(in the rows, 100 means zero)
Each run below is a few steps of one of 8 hidden systems, one row a step.
ner, path 1 (10 x 20):
119 108 101 83 67 86 131 82 47 138 95 127 119 62 155 85 94 84 75 94
124 110 99 119 141 138 70 138 119 49 76 67 76 94 64 118 83 65 79 107
56 111 114 93 59 56 106 110 66 134 109 163 136 93 87 101 68 101 116 117
162 53 108 139 100 129 55 97 95 109 88 51 82 90 104 80 105 82 82 112
39 97 94 80 93 78 74 120 114 74 124 139 142 137 67 133 125 92 97 99
129 61 99 167 90 101 132 62 90 124 105 87 110 100 117 51 85 140 117 97
72 100 98 45 105 132 63 126 153 108 102 74 85 123 78 108 146 107 85 73
87 93 67 124 108 58 170 63 67 99 146 112 97 118 131 108 80 104 108 92
143 135 106 76 130 154 100 111 137 115 67 74 77 86 74 85 128 133 130 106
50 113 80 69 79 67 117 114 64 93 99 120 80 98 163 130 107 80 84 79
tusuk, path 2, 10 rows:
137 115 74 139 138 130 153 112 102 112 78 75 72 104 45 88 72 100 83 107
81 139 91 63 93 102 90 172 65 144 95 110 62 93 133 117 112 99 108 88
141 63 82 101 110 89 76 81 81 70 96 67 68 60 121 130 95 74 130 150
118 144 118 116 96 84 97 92 98 82 42 136 137 128 84 120 152 99 105 128
81 92 143 109 73 88 82 80 93 68 107 115 125 76 172 72 75 88 88 66
87 66 123 99 82 108 81 74 135 106 93 98 126 93 21 83 67 81 70 120
105 109 89 103 93 92 133 105 72 162 151 121 129 143 101 85 110 97 62 66
103 63 75 125 130 142 66 158 102 79 139 67 88 87 97 90 77 114 116 78
76 74 50 105 76 85 130 109 84 137 59 101 79 109 73 113 129 142 135 133
117 127 133 99 117 84 80 81 114 105 122 79 55 138 162 105 129 114 147 95
muda, path 3:
166 106 121 93 120 114 102 60 93 75 128 88 124 70 130 92 84 52 68 96
88 120 98 122 103 115 99 138 94 70 60 128 144 113 45 110 101 70 46 96
102 82 124 136 70 90 93 117 60 158 131 112 110 96 114 57 50 94 81 86
127 53 81 101 110 118 52 116 115 124 125 64 93 124 41 111 123 93 93 126
85 73 64 143 90 61 115 97 64 97 119 125 126 138 131 113 141 135 130 103
106 77 125 135 106 125 70 97 137 72 76 67 78 83 109 68 91 147 159 103
40 79 98 46 53 73 102 56 133 104 73 108 97 104 101 111 135 114 98 101
104 135 118 97 142 100 151 49 135 82 141 87 81 123 112 88 77 107 108 72
86 127 74 51 110 154 127 138 114 88 73 111 119 54 83 95 108 117 87 73
98 115 84 107 88 88 142 107 61 126 76 82 37 95 132 101 73 65 56 87
difef, path 4 (10 x 20):
85 88 92 130 85 72 133 77 88 121 120 148 165 130 59 92 102 125 110 114
125 85 110 107 111 153 69 133 114 126 128 71 102 101 129 59 121 138 112 58
27 49 53 87 81 79 112 95 121 94 100 83 63 119 73 122 110 115 101 99
132 141 102 93 116 82 148 66 94 154 130 109 87 125 113 93 113 136 147 112
96 113 84 44 125 143 82 132 121 60 85 79 82 66 136 116 135 107 114 78
64 114 86 117 91 64 168 63 90 78 62 104 63 106 115 109 72 85 80 97
141 181 157 70 116 114 89 113 108 128 91 113 93 91 85 94 87 84 109 114
101 70 75 76 99 112 89 111 75 57 104 95 111 52 113 120 81 40 46 97
119 112 111 184 111 77 116 100 80 83 72 113 108 133 62 98 72 85 93 124
103 97 131 78 67 113 34 154 75 145 108 120 129 83 107 83 105 98 103 102
bofo, path 5:
48 107 63 110 116 81 121 125 96 61 96 99 71 136 74 139 89 63 57 91
126 138 110 100 94 103 136 121 59 161 99 133 105 64 90 76 54 111 116 117
138 74 99 83 103 126 32 129 96 101 94 55 69 95 115 114 139 67 82 107
74 94 85 128 86 35 110 85 65 69 101 143 123 126 105 140 105 85 115 136
136 121 148 111 101 141 79 106 120 100 75 110 142 63 101 54 96 140 135 96
55 47 101 83 67 98 67 82 128 85 97 76 99 117 113 98 124 81 49 69
98 106 103 139 118 74 153 65 101 102 138 123 119 128 49 92 51 106 109 112
124 110 82 62 112 162 102 141 114 140 107 90 114 82 93 75 134 135 97 66
62 55 54 128 84 69 109 104 77 100 95 66 32 128 128 122 103 91 92 100
114 157 129 84 117 79 109 94 107 126 103 125 89 104 65 111 82 118 163 146
ner, path 6:
43 60 119 126 82 92 59 114 114 71 127 87 95 124 133 84 84 92 79 56
96 71 100 91 103 94 129 38 139 125 139 92 111 113 36 85 75 112 104 116
134 115 78 84 107 132 122 112 87 139 119 100 128 127 116 88 163 112 69 63
65 94 50 122 135 116 126 148 98 65 112 83 59 100 113 112 84 124 128 78
89 124 107 70 79 71 124 76 107 160 73 103 51 104 86 105 101 129 146 135
149 118 113 76 116 95 75 85 86 85 110 80 80 103 172 120 140 66 100 100
83 117 98 102 123 100 121 90 113 12 72 125 130 65 88 123 82 95 120 113
97 125 148 112 60 105 115 87 98 134 41 115 104 82 104 53 70 99 71 87
102 90 122 73 110 114 54 125 102 95 147 79 85 91 96 103 59 38 53 83
110 85 69 112 104 86 133 99 66 108 120 137 151 90 36 115 79 88 99 137
bofo, path 7:
146 162 141 106 110 111 97 92 117 124 53 93 86 140 100 92 146 98 91 103
57 84 105 76 97 83 70 120 87 64 157 112 102 80 160 115 75 84 112 75
125 88 88 118 100 112 133 68 111 81 42 97 114 65 38 97 80 94 89 142
106 143 139 95 96 108 86 121 99 131 112 111 113 150 129 82 134 88 59 52
75 40 73 115 107 94 86 119 82 74 146 93 96 62 91 108 42 92 116 110
132 114 89 99 87 108 124 82 107 140 43 106 116 117 42 100 146 112 90 132
95 102 122 116 104 91 68 121 87 107 154 93 87 136 177 90 112 112 116 59
68 58 73 83 96 96 102 90 123 67 85 99 99 57 51 121 77 114 139 142
132 141 128 98 91 102 136 52 111 134 67 102 106 132 119 76 143 109 74 82
67 95 104 94 130 109 72 136 112 59 164 86 79 99 130 106 61 92 112 63
bufu, path 8:
75 114 114 62 82 96 139 54 132 123 119 133 156 117 63 85 111 108 72 79
122 93 85 135 127 139 127 128 85 112 145 77 100 105 122 65 74 99 65 45
52 100 55 80 100 114 111 163 98 115 75 106 75 90 39 121 88 105 94 106
133 100 81 107 88 77 123 95 61 163 91 81 46 103 131 104 109 112 132 131
115 111 103 81 132 96 43 119 113 54 113 91 87 112 111 145 141 90 145 128
84 84 104 100 72 73 127 39 98 53 62 122 129 68 141 98 110 112 114 108
120 135 171 109 118 130 84 75 151 82 89 80 100 112 96 63 80 87 81 71
55 97 98 58 79 84 116 96 93 114 141 130 131 99 82 105 69 60 43 74
157 94 73 147 125 132 137 118 70 124 108 93 111 87 64 76 69 97 78 103
71 109 80 81 83 110 65 187 75 137 73 110 84 107 91 117 131 110 102 99
Bana, path 9 (10 x 20):
104 46 98 74 82 87 39 89 98 81 109 73 83 72 105 128 98 53 92 133
111 108 92 150 102 64 135 67 85 90 90 136 142 150 61 114 119 101 98 129
96 82 130 114 91 133 65 118 116 99 122 100 137 89 144 50 108 140 114 52
43 39 64 87 74 92 97 101 118 95 88 76 61 88 60 114 78 87 80 111
115 141 108 110 124 84 145 78 107 154 139 111 96 158 68 92 104 119 113 101
116 93 80 66 129 150 74 138 110 77 127 84 107 64 138 102 130 124 128 75
69 93 60 116 91 83 143 99 87 79 33 87 43 96 99 125 94 93 94 117
117 171 172 82 103 87 96 77 122 134 113 117 91 124 118 80 93 109 126 97
118 74 90 51 112 121 77 83 107 45 118 91 126 49 122 119 106 64 79 98
99 115 89 166 105 93 146 106 79 77 48 116 108 117 67 96 78 81 59 104
Merud, path 10:
67 95 43 119 126 94 151 97 113 51 97 109 111 127 60 130 117 114 100 98
102 138 101 89 94 116 135 119 87 142 84 101 69 80 155 71 105 149 133 72
92 88 101 57 104 110 53 114 126 90 88 54 37 84 86 126 91 64 92 115
105 129 85 97 109 49 157 54 72 87 105 134 110 110 93 136 89 72 101 134
144 137 128 102 116 145 92 125 90 71 76 106 130 54 149 74 98 100 98 78
45 60 106 93 49 87 69 115 100 98 60 101 92 89 77 101 80 68 51 100
136 123 135 138 109 72 123 74 81 145 139 114 105 135 72 82 61 85 98 120
133 81 86 81 112 143 62 140 89 93 136 108 160 81 100 99 136 100 92 88
58 38 62 163 68 77 104 103 87 87 62 90 91 124 103 99 114 122 99 101
107 150 146 92 109 96 88 106 128 151 109 105 81 138 80 82 108 139 149 106
tusuk, path 11, 10 rows:
80 142 144 118 117 103 79 131 115 75 133 129 136 142 90 93 87 80 74 65
81 43 75 93 71 119 120 102 85 119 118 106 127 37 97 68 56 118 95 88
120 89 92 130 105 107 91 110 108 152 94 60 57 162 54 94 125 96 77 106
73 109 74 73 113 80 91 140 73 100 163 128 107 109 138 130 118 116 145 95
136 66 83 130 113 128 113 69 124 67 60 62 89 68 102 85 114 141 141 118
47 147 125 85 78 72 111 95 123 106 53 116 74 148 102 114 134 102 94 89
109 106 134 66 115 90 110 54 111 80 158 100 101 61 135 91 45 82 116 95
126 114 86 84 112 145 124 99 125 95 56 95 126 92 31 98 115 83 47 100
82 122 89 126 96 81 128 140 44 118 114 114 77 114 141 100 68 72 65 69
129 77 109 90 103 120 44 134 91 115 109 84 88 49 72 97 67 93 136 143
difef, path 12:
145 87 118 122 104 122 93 120 65 138 141 95 111 62 111 61 41 88 92 93
100 55 65 118 99 113 57 134 106 86 71 78 96 121 46 126 136 84 80 124
87 82 98 139 76 46 102 91 54 131 146 130 117 137 141 98 104 114 126 103
122 73 122 96 102 135 51 95 140 92 82 69 96 77 105 79 127 146 153 111
45 77 77 74 69 75 135 54 117 97 91 110 118 126 114 107 146 107 69 73
113 146 141 102 141 113 126 78 139 101 141 94 90 116 99 74 70 129 139 79
77 102 57 35 99 143 127 132 107 110 76 100 98 52 74 105 104 102 74 85
114 125 80 137 128 79 147 95 75 104 112 77 44 142 113 115 81 69 74 90
102 142 111 71 109 98 68 155 82 103 87 126 91 67 84 127 85 97 151 140
131 64 82 114 76 91 105 76 59 89 66 82 93 66 157 103 112 63 62 107
Bana, path 13, 10 rows:
113 123 85 65 93 100 166 53 108 134 55 97 75 65 85 94 95 115 112 123
133 156 139 82 132 115 76 109 115 85 106 82 76 134 134 111 127 63 73 73
82 107 88 89 107 87 116 109 73 43 97 134 126 42 113 126 56 74 112 118
146 112 128 127 76 115 118 78 89 139 39 96 110 87 90 61 94 87 60 105
79 103 131 82 89 88 32 142 88 100 142 115 115 122 106 115 95 51 69 88
118 48 64 135 90 82 122 82 61 103 121 115 137 70 70 102 68 101 118 142
114 93 110 131 81 124 70 124 111 140 70 90 113 143 86 73 161 130 89 85
38 55 87 92 85 66 69 114 96 91 153 95 75 113 133 119 92 107 130 92
120 86 85 111 111 100 140 43 135 111 87 83 94 103 48 92 105 140 141 136
85 129 103 75 115 124 106 109 135 91 104 90 98 146 134 97 164 120 81 41
bufu, path 14, 10 rows:
64 132 87 133 124 71 124 113 110 78 92 97 52 163 107 126 113 120 130 96
95 110 109 39 109 102 113 71 120 109 130 102 82 52 123 97 81 129 164 107
132 108 82 79 126 122 121 67 121 59 76 63 80 104 122 117 143 69 56 82
73 166 123 105 115 84 138 118 83 66 86 141 105 92 111 111 52 79 94 87
138 97 123 59 87 127 87 95 97 134 94 89 96 31 86 78 58 74 82 115
124 103 89 117 96 86 87 114 64 101 80 103 110 139 88 130 135 40 36 113
102 102 116 147 88 80 83 135 57 100 110 147 137 82 96 93 60 109 142 127
111 42 111 91 64 124 43 93 123 126 73 74 112 84 82 77 133 116 98 114
68 84 104 151 88 55 96 79 100 94 116 104 105 185 107 107 128 100 88 89
84 90 110 98 115 115 108 97 130 105 155 115 133 87 80 71 70 155 156 89
muda, path 15, 10 rows:
91 62 110 99 71 82 128 27 117 114 94 94 96 72 118 71 85 142 143 115
85 128 118 63 115 121 104 70 170 84 86 78 87 137 92 99 149 116 89 69
44 112 76 73 110 98 161 101 99 76 128 119 101 73 127 101 61 110 99 60
137 138 93 81 123 143 145 108 109 131 59 71 55 68 74 85 83 100 86 103
81 138 90 55 95 86 87 151 63 122 105 114 72 114 128 139 122 61 75 90
150 109 99 120 131 88 100 106 59 77 125 101 90 64 104 119 47 61 124 140
140 117 120 104 82 106 63 113 81 104 44 124 145 94 88 107 145 85 88 129
84 74 141 142 80 69 61 88 86 75 127 105 118 121 130 91 68 60 70 86
105 71 111 110 98 111 90 85 127 114 119 111 150 100 16 80 76 110 102 124
99 65 84 125 80 106 114 88 96 134 114 92 127 144 127 71 152 129 71 57
Merud, path 16, 10 rows:
70 36 84 145 74 103 96 103 95 97 116 119 156 92 73 73 85 130 100 93
111 93 103 132 97 123 103 107 121 159 96 80 93 152 73 65 131 144 98 80
74 75 81 73 114 92 66 122 114 117 171 84 78 138 110 120 128 122 136 93
106 82 55 105 125 101 141 63 120 73 91 81 85 97 89 117 127 145 156 127
87 151 105 60 109 113 122 97 127 89 63 94 67 112 145 109 149 123 111 72
58 104 118 59 100 85 100 80 120 66 106 85 51 64 125 112 47 78 112 99
126 143 99 73 119 107 161 64 104 93 78 107 103 73 63 108 68 61 62 115
112 126 98 99 104 112 110 142 52 92 102 116 110 76 148 101 81 55 45 65
91 78 101 134 80 100 74 151 63 104 69 110 98 62 63 98 43 74 90 129
147 104 117 117 75 79 83 96 63 167 91 114 120 127 79 95 123 78 81 132

Which system made each of these runs?
path 17 (2 x 20):
61 103 97 64 84 54 105 52 118 71 74 102 76 120 97 144 124 69 90 122
158 147 151 127 124 102 123 59 104 80 112 115 134 102 128 75 88 102 107 91

ner
path 18:
60 123 153 126 76 81 78 114 113 130 78 95 60 143 109 72 78 102 93 76
114 69 115 53 106 93 72 65 111 111 177 86 102 75 105 102 72 77 110 109

ner
path 19:
44 65 75 148 86 80 108 115 111 119 91 92 75 148 57 100 96 129 111 105
98 96 95 82 103 94 107 90 114 160 146 92 79 126 103 87 120 157 163 105

bufu
path 20 (2 x 20):
37 106 85 89 98 121 121 149 101 89 111 126 121 82 76 93 57 97 65 55
130 92 87 132 110 107 123 111 80 159 105 65 44 108 63 81 56 92 88 113

difef
path 21:
135 93 104 77 109 130 124 89 92 122 123 97 109 24 94 70 44 108 115 110
110 93 65 105 102 119 102 125 89 93 63 79 91 121 82 120 138 51 22 88

Merud
path 22 (2 x 20):
161 127 135 59 126 151 71 92 134 103 98 83 116 63 87 84 111 105 118 109
66 83 70 98 77 78 114 94 76 61 79 117 120 112 128 127 125 56 38 80

muda
path 23 (2 x 20):
76 115 123 138 97 106 99 119 127 140 86 82 57 159 79 72 95 127 98 76
96 92 91 40 108 94 79 99 109 145 180 95 88 104 89 115 100 110 137 114

Merud
path 24:
75 67 80 104 119 80 109 62 116 41 159 102 130 120 130 117 115 107 115 82
82 121 88 112 110 134 163 94 133 86 53 107 112 84 61 73 89 148 112 87

bofo
path 25:
59 51 68 107 84 60 88 109 70 90 149 97 83 125 153 124 111 87 96 85
113 90 109 133 112 102 110 74 131 99 84 94 98 100 43 87 82 143 162 142

Bana
path 26:
123 154 132 119 133 79 125 74 98 57 89 104 72 95 109 112 51 70 111 117
119 134 138 50 81 120 85 105 96 109 71 130 136 33 100 84 80 83 95 113

ner
path 27 (2 x 20):
72 146 102 52 121 111 114 104 147 92 82 103 72 109 92 114 130 142 152 97
92 127 86 49 98 98 163 72 93 108 98 94 71 64 151 99 87 94 83 73

difef
path 28, 2 rows:
123 84 101 89 64 113 86 92 101 150 61 96 129 112 65 87 149 86 48 106
73 82 102 147 112 73 83 117 86 93 164 97 92 160 115 104 82 84 90 74

muda
path 29:
121 82 89 185 122 118 100 109 103 58 70 66 89 141 102 89 115 100 77 83
30 88 114 89 57 82 72 134 101 133 96 132 106 92 80 89 78 135 139 107

muda
path 30 (2 x 20):
60 110 127 104 80 64 112 85 96 91 90 122 96 95 61 105 31 56 72 119
171 121 123 84 114 135 96 101 91 132 132 108 147 81 79 76 91 75 65 97

bofo
path 31:
45 119 74 76 108 80 147 112 90 76 107 131 92 68 107 119 59 121 140 103
150 125 102 80 108 136 126 88 105 124 47 66 59 57 108 82 93 91 82 104

Merud
path 32:
94 92 96 53 81 90 136 66 91 120 105 119 113 37 73 98 49 93 106 131
155 147 111 99 127 122 114 89 108 113 87 81 96 146 107 99 148 77 52 77

muda
path 33, 2 rows:
69 143 79 38 111 108 153 122 99 134 132 134 111 86 89 106 91 120 112 78
147 90 76 111 137 141 121 103 101 89 91 40 41 74 121 93 88 92 90 88

tusuk
path 34, 2 rows:
96 113 119 41 79 96 138 31 126 113 83 95 84 59 121 85 88 105 104 97
127 138 112 96 150 118 121 80 126 53 115 70 72 121 109 110 89 57 62 73

bofo
